Some points, each followed by its number:
[ 2.02  0.25  0.36 -0.08 -1.13 -0.41 -0.16 -0.13  1.74  0.02 -0.34  1.93
 -0.31  0.96  0.63  0.22  1.62 -0.56  1.18 -0.86  0.39  2.28  0.32 -2.73] 0
[ 0.2  -0.8  -0.17 -1.2   0.22  0.62  0.86 -0.45 -0.18  1.15  0.59  0.38
  0.4  -0.45 -0.11 -0.14  0.06  1.88  0.   -0.7  -0.39  0.42  0.28  0.16] 1
[ 1.21 -0.25 -1.51 -0.81 -0.94  0.96 -0.3   0.01  1.71 -0.82  0.36  2.24
 -1.51  1.51  0.79 -0.3   0.22 -0.47  0.07 -0.68  1.68  1.27 -0.52 -3.31] 2
[ 0.17 -0.44  0.51 -0.49 -0.07 -0.12 -0.29  0.89  0.12  0.24 -0.28 -0.33
 -0.92  0.07 -0.34  0.32 -0.33  0.07  0.09 -0.27 -0.22  0.33  0.36  0.05] 3
[-0.39  1.31 -1.2  -0.7   0.61  2.33  1.33 -1.6  -2.35  1.82  1.52 -0.39
  1.68 -2.76  0.96  1.62  0.68  2.84 -0.08  1.42 -0.51 -1.84 -1.66  0.21] 4
[ 0.09  0.75  0.16  0.38 -0.15  0.73  0.51  0.49 -0.21 -0.39 -0.53 -0.62
  0.33  0.18 -0.14 -0.7  -0.29  0.71 -1.15  0.76 -0.99 -0.75 -0.32 -0.15] 5
[ 1.31  0.48 -0.33 -0.39 -0.95  1.21  1.63  0.92  1.08  0.17  0.05 -0.18
  0.   -1.85  1.19 -2.71  0.13  3.78 -3.74  0.61 -1.31 -0.28 -1.82  0.24] 6
[-0.56 -0.78 -0.45 -1.08 -0.29 -0.85 -0.19 -1.75 -0.42  0.47 -0.61  0.88
 -0.01 -1.32 -0.24  2.06  1.09  1.66  1.51  0.67 -0.1   0.42  0.47 -1.23] 7
[-0.47 -0.24 -1.4  -0.17  0.41 -1.19 -1.63 -0.31  0.78  0.46  0.28  1.02
  0.49 -0.68 -0.76 -0.04  0.76 -0.17  0.81 -0.48 -0.72  1.16 -1.24 -0.52] 8
[-0.9  -1.27  0.84 -0.42 -0.84 -1.87 -0.16  0.46  0.91  0.54  0.5   0.75
 -0.9   0.86  1.49  0.75 -1.02 -0.25  1.44 -0.39 -0.51  0.47  0.51 -0.69] 9
[ 1.5  -2.06 -0.17 -0.91  0.62 -0.96  1.66 -1.08 -1.16  0.07  1.18  0.07
  1.07 -1.36 -1.51  1.84 -0.95  1.55  2.98 -0.81  0.14  1.04  2.    0.48] 10
[-2.53 -1.33  0.26 -0.98  1.33 -1.58 -0.21 -1.85  0.14  0.78  1.79  0.67
  0.63 -1.67  0.35  1.25  0.14 -1.86  1.63 -1.54  0.85 -0.3  -0.75  1.64] 11
[-1.16 -0.87  2.32 -0.28  1.25  0.87 -1.21 -0.04 -0.56  1.11 -0.81 -0.04
  1.05 -0.12 -1.1  -0.48  1.1  -0.96  0.62 -0.29  0.65 -0.84 -0.29  1.22] 12
[ 0.47  0.79 -0.22  0.8  -0.7   0.46  0.46 -0.12 -1.41  0.2  -0.65 -0.84
  1.04 -0.12  1.28 -0.77  1.25  1.22 -1.4   0.01 -1.35 -1.02 -1.22 -1.18] 13
[ 0.3  -1.92 -0.12 -1.08  0.32 -0.76  1.87 -0.51 -1.03  0.22  1.79  0.66
  0.58 -0.33 -0.72  1.05 -0.73  1.05  1.56 -0.75  0.07  0.23  1.14  1.39] 14
[-0.25  0.42  0.91  2.01 -0.86  0.94 -0.56  0.37 -0.77  0.37 -2.06 -0.41
 -0.56  0.02 -0.6  -0.65 -0.39  0.62  0.26  2.72 -0.81 -1.79  0.04 -1.31] 15
[ 2.36  1.14 -0.08  0.42 -1.12 -0.45  1.29  0.14  1.04 -0.33 -0.49  1.72
 -1.37  1.06 -0.43  0.37  1.33 -0.12 -0.39  0.28  0.4   2.08 -0.03 -3.12] 16
[-0.23  0.43  0.28  0.61 -0.47 -0.36 -0.51  0.1   1.19  0.26 -1.09  0.48
 -0.86  1.11  0.83 -0.63 -0.35  0.47 -2.36  1.58  0.95  0.01  0.22 -0.5 ] 17
[ 0.26  2.39  0.43  3.58 -1.68 -1.06 -0.41  0.16 -1.27 -4.82 -1.16 -2.29
 -1.56 -1.23  1.14  2.34 -1.94 -0.82  0.52  3.23  1.9   0.48  1.41 -0.66] 18
New points follow, each followed by the numbers of its five nearest points above by angle, seen from the average point of the numbered points, nearest first.
[ 0.91  1.47 -0.63 -0.51 -0.5   0.56  0.    1.09  0.16  0.22 -0.76 -0.31
 -0.76 -0.41 -0.11 -0.68  0.14  0.98 -1.69  0.12 -0.07  0.18 -1.03 -1.18] 6 5 13 17 16
[ 0.09 -0.79  0.44 -0.04 -0.6   0.25 -0.71 -0.35  0.11  1.51 -1.87  0.62
  0.9   0.6  -0.19 -0.25  0.35 -0.13 -0.7  -0.21 -0.08  0.95  0.18 -0.52] 12 17 0 3 8
[-0.41 -1.69 -0.31  0.01  0.39 -0.78  0.19  0.59 -0.08 -0.3   0.32  1.47
 -0.21  0.56  0.59 -0.85 -0.36 -0.66  0.73 -0.06  0.25  0.07  0.2   0.26] 9 11 14 3 12
[-0.55  0.28 -0.23  0.79  0.05 -0.37 -0.23 -0.32  0.04 -1.37 -0.24 -0.64
 -0.89  0.5   0.43  0.41 -0.16 -0.85  0.51  0.3   0.57  0.37  0.14  1.04] 18 3 11 17 9
[ 0.51  0.51 -0.04  0.87 -0.45 -0.3   0.    0.92  1.52 -0.27 -0.4   1.24
 -1.1   1.29  0.7  -0.82  0.28 -0.27 -1.83  1.08  0.28  0.32 -0.32 -0.13] 17 16 2 5 6
[ 0.46  1.03 -0.03 -0.58  0.2   1.43 -0.33 -0.51  0.59 -0.61 -0.02 -1.15
  0.03 -0.16  0.17 -0.32  0.93 -1.9  -0.41 -2.3   0.22  0.   -1.83  1.36] 12 11 3 5 8
[-0.66 -0.68 -0.49  0.74  0.76 -1.07 -0.17 -0.68  0.92 -0.4   0.91  0.
  1.48 -0.18  0.48  0.19 -0.51 -1.17  0.59 -0.27  1.41  0.89  0.82  1.65] 11 14 12 8 10
[-0.5   0.31 -0.15  0.46  0.49  0.3   0.48 -0.36 -0.79  0.03  0.29 -0.07
  1.26 -0.86 -0.29 -0.25  0.64 -0.19 -0.19  0.35  0.08 -0.27 -0.05  0.08] 12 4 5 13 11
[-0.29 -0.57  0.53  0.32 -0.1   0.88  0.   -0.35 -0.8   0.49  0.4  -0.31
  0.37  0.06 -0.38  0.5   0.01 -0.38  0.74  0.07  1.15 -0.42  0.08  0.75] 12 11 14 3 10
[ 0.23  0.73 -0.11  0.39 -0.32  0.04 -0.46  0.56  0.71 -0.25 -0.73 -0.01
 -0.37  0.65 -0.01 -0.79  0.42 -0.74 -0.8  -0.17  0.1   0.15 -0.65 -0.35] 17 5 3 2 16
[ 0.5   1.08  1.07 -0.86 -0.73 -1.06  0.71  0.54 -1.35  1.5  -2.36 -0.17
  0.03 -1.88  1.01  0.16 -0.99  3.38 -0.61  1.03 -1.89  0.56  1.29 -0.89] 6 13 15 5 1
[ 0.56 -0.46 -0.9  -0.11  0.15 -1.82 -0.07  0.29 -1.07 -0.07  0.35 -0.65
 -0.22 -0.24 -1.39  1.21  0.03 -0.51  1.56 -0.55 -0.68  0.36  0.   -1.05] 10 8 14 3 11
[-0.03 -0.38  0.45 -0.35  0.2  -0.37 -0.1   0.53  0.27  0.24 -0.26  0.13
 -0.63  0.1  -0.4  -0.19 -0.4  -0.02  0.64  0.02  0.33  0.51 -0.06  0.04] 3 12 9 11 8
[ 0.14  0.91 -0.33 -0.52 -0.97  0.65  0.4   0.63  0.67  0.41 -0.39  0.07
 -0.4  -0.39 -1.27 -0.13  1.59  0.71 -1.97 -0.91 -1.22 -0.06 -0.91 -1.16] 6 13 5 16 17
[ 0.98  1.24 -0.6   0.48 -0.06  1.48 -0.41 -0.7   0.03 -0.18 -0.78 -0.48
  0.38 -1.82 -1.39  0.13  1.96  0.6  -0.11  0.42  0.51  0.46 -1.45 -0.29] 4 13 6 8 5
[-1.15 -0.37 -0.49 -0.34  0.89 -1.03  0.09 -0.55 -0.03  0.01  0.92  0.23
  0.63 -1.29  0.06  0.42  0.34 -0.53  0.86 -0.37  0.2  -0.17 -0.78  0.66] 11 8 14 12 10
[ 0.01 -0.56  0.95  0.46  0.08  0.6  -0.51 -0.56 -0.28  0.11  0.31  0.01
  0.54  0.12 -0.22  0.65  0.52 -0.31  0.66 -0.03  0.65 -0.12  0.38  0.37] 12 11 14 3 10
[ 0.7   0.66 -0.25 -0.67 -1.1   0.06 -1.66 -0.55  0.25 -0.01 -0.63 -0.72
 -0.16  0.89 -0.99  1.24  1.01 -1.51  1.77 -2.71 -0.16  1.12  1.02 -0.76] 0 3 8 2 9
[-1.29 -1.55  1.31 -0.06  1.57  0.59  0.24 -0.38 -1.17  0.46  1.   -0.38
  0.95  0.82  0.72 -1.57 -0.01 -0.68  0.73 -1.03  1.03 -0.95  0.7   2.32] 12 11 14 1 3
[ 0.05  0.1   0.12  0.82  0.07 -0.78  0.42  0.34 -0.98 -0.32  0.6   0.
  0.78  0.14  1.05  0.09 -0.77 -0.37 -0.4   0.69  0.85 -0.51  1.15  1.32] 18 14 5 17 11
